[139 133 129 138 150 116] ans = 116
[120 106 150 130 121 100 113] ans = 113
[105 113 111 150] ans = 150
[140 151 138 129 152 105 100] ans = 100
[136 105 147 125 145 135 123] ans = 123
[150 146 119  98 114 128 108] ans = 108
[113 135 105 148] ans = 148
[136 127 127 102 133 120] ans = 120
---
[[101 100 147 122 155 144 113]
 [112 114 126 112 138 142 129]] ans = 142

[[136 150 102 157 147]
 [131 139 113 143 138]
 [133 124 135 124 124]] ans = 124

[[150 133 139 142 129 133]
 [129 155 134 123 152 131]
 [119 135 133 114 120 103]] ans = 120

[108 100 128 105] ans = 128

[139 148 136 106 150] ans = 106

[[113 141 145 120 119]
 [136 109 146 136 135]
 [123 117 109 149 116]] ans = 149

[[139 118 132 151 115 113 135]
 [142 118 132 134 110 110 130]] ans = 110
---
[154 139 129 128 128 128] ==> 154
[151 154 122 124 149 146] ==> 151
[145 137 134 138 145 152] ==> 145
[152 127 127 130] ==> 152
[125 103 154 130 119 150] ==> 125
[127 132 140 139 150] ==> 127
[151 128 142 152] ==> 151
---
[134 127 106 117] Out: 127

[[131 125 135 114 122]
 [114 128 122 105 114]
 [127 116 122 118 133]] Out: 133

[108 100 128 142 131] Out: 131

[[122 122 131 103 141]
 [131 117 136 116 148]] Out: 141

[103 110 131 117 129 134] Out: 131

[140 117 123 151 139 111] Out: 140

[114 122 157 146 121] Out: 146
---
145	121	130	151	133	135
139	130	134	148	140	123
155	152	135	121	130	143
--> 130

124	131	139	121	114
157	137	139	113	131
127	132	111	135	132
--> 139

137	118	152	116	123	130	120
123	125	110	148	134	117	136
122	145	135	102	122	142	124
--> 152

121	116	137	131	118	144	132
116	121	119	144	149	147	127
158	124	104	113	157	113	109
--> 137

122	151	128	127	126	127
130	137	125	128	129	132
132	118	125	127	127	128
--> 128

113	137	127	118	155	131
134	108	117	127	109	126
126	130	132	119	143	126
--> 127

147	120	106	151	126	133
138	137	107	131	135	126
120	122	138	117	120	128
--> 106
---
[[127 114 122 122 120]
 [137 118 100 126 138]] --> 122

[[129 116 115 128 101 124 133]
 [112 144 120 117 135 129 138]
 [130 128 124 128 129 134 128]] --> 115

[130 155 123 147 139] --> 123

[138 138 130 106 134 112] --> 130

[[127 132 119 110 125]
 [137 117 130 157 125]
 [121 137 127 108 131]] --> 119

[[129 142 136 130 132 119]
 [122 147 147 124 133 105]
 [120 130 126 130 121 127]] --> 136
---
[[151 142 129 120]
 [107 130 131 125]
 [112 137 117 125]] out 107

[[136 123 123 149]
 [126 124 131 126]] out 136

[[127 128 100 138 106]
 [125 125 112 130 119]
 [130 130 106 137 108]] out 125

[[135 119 130 105 124 123]
 [124 127 110 117 125 128]] out 135

[[125 120 127 130 124 120 123]
 [134 132 149 153 157 133 142]] out 125

[[121 119 101 108 108 144 118]
 [158 104 153 133 112 104 128]] out 121

[[113 124 135 130 120 142]
 [152 125 126 136 130 124]
 [127 116 117 130 122 126]] out 152

[[100 124 104 153  99 146 101]
 [117 136 117 123 127 133 136]] out 100
---
[128 126 151 137 157 125] out 125
[109 110 111 111 132 156] out 156
[129 125 103 134 132 141] out 141
[155 120 131 134] out 134
[145 136 156 104 118 120] out 120
[158 143 133 127 145 137 109] out 109
[133 155 145 158 125 151 109] out 109
[105 123 107 138 144 108 157] out 157
---
[[128, 145, 128, 121, 124, 133], [126, 114, 122, 117, 110, 125], [135, 150, 125, 140, 106, 126]]: 114
[149, 131, 127, 133]: 133
[138, 108, 147, 127, 105, 148, 129]: 127
[126, 99, 158, 135, 127, 121, 120]: 121
[[108, 143, 142, 114, 99, 117, 121], [127, 109, 116, 147, 137, 131, 128]]: 109
[110, 130, 151, 135, 122, 123]: 123
[125, 126, 113, 157, 101, 120, 139]: 120
[[131, 103, 125, 141, 117, 156, 122], [126, 119, 130, 139, 122, 141, 125]]: 119
[104, 135, 100, 143, 137]: 135
---
[143 123 100 157] ans = 143
[108 156 127 113] ans = 108
[103 105 151 130] ans = 103
[102 123 114 141] ans = 102
[ 99 134 127 143] ans = 99
[138 152 123 118] ans = 138
[126 108 146 105] ans = 126
[121 133 158 122] ans = 121
---
[112 149 134 104 102 125 147] ==> 104, 149

[[129 126 117 122 119 105 128]
 [126 120 130 110 131 118 125]
 [121 125 137 122 131 135 127]] ==> 110, 137

[121 149 104 126 113 123 150] ==> 126, 150

[152 127 131 139 131 133 123] ==> 139, 152

[130 134 155 137 154] ==> 155, 155

[138 108 133 120 106] ==> 133, 138

[129 127 105 114 150 103 128] ==> 114, 150

[[114 113 123 140 150]
 [143 126 117 116 124]
 [124 124 122 136 147]] ==> 117, 150
---
[116 131 124 109 139 154]: 131

[[118 120 137 104 152 126]
 [113 115 135 103 148 115]
 [112 122 126 113 142 114]]: 122

[[105 114 118 131 100 115]
 [119 127 131 120 113 118]
 [129 127 126 132 130 130]]: 127

[131 117 142 110 116 102]: 117

[154 117 100 116 118 151]: 117

[[132 132 121 124 119 131]
 [118 108 106 148 111 120]
 [120 123 124 124 122 120]]: 123

[[135 127 127 119 130 122]
 [106 127 127 152 119 148]]: 127

[[105 141 143 141 139 129]
 [108 124 141 134 122 115]
 [131 110 115 124 114 114]]: 110

[155 155 137 114 115 130]: 155

[[141 102 154 124 119 146]
 [114 109 152 144 129 147]
 [105 130 138 135 112 148]]: 130
---
133,140,101,126,143 ans = 143, 101

140,151,152,129,128 ans = 152, 128

155,126,108,137,110,125,103 ans = 155, 103

106,135,131,124 ans = 135, 106

129,148,150,126,141,130,102 ans = 150, 102

140,125,153,133
130,127,129,130
126,128,128,127
ans = 153, 125

134,127,126,156 ans = 156, 126
---
[129 141 151 136 103] => 129
[105 132 106 138 125 135 149] => 105
[102 131 148 131 133 118 156] => 102
[125 127 122 120 141 130 155] => 125
[105 110 105 116 144 140 116] => 105
[104 158 133 118 109 137 115] => 104
[108 110 104 102] => 108
[119 104 106 130 141 132] => 119
---
[[117 146 145 144  98]
 [151 129 114 117 137]
 [155 149 129 156 131]] yields 156

[[102 112 123 120 129 135 128]
 [140 127 112 116 152 124 150]
 [154 148 115 125 145 118 142]] yields 118

[[107 139 135 137 113 128 122]
 [149 142 139 106 128 127 122]
 [ 99 149 137 128 112 139 137]] yields 139

[[124 122 126 145 142]
 [109 132 105 124 136]
 [128 131 110 151 116]] yields 151

[[146 125 146 149]
 [124 125 122 142]
 [117 128 116 127]] yields 116

[[117  98 108 116 157 123 110]
 [129 136 133 122 119 124 128]
 [127 130 130 124 129 125 128]] yields 125
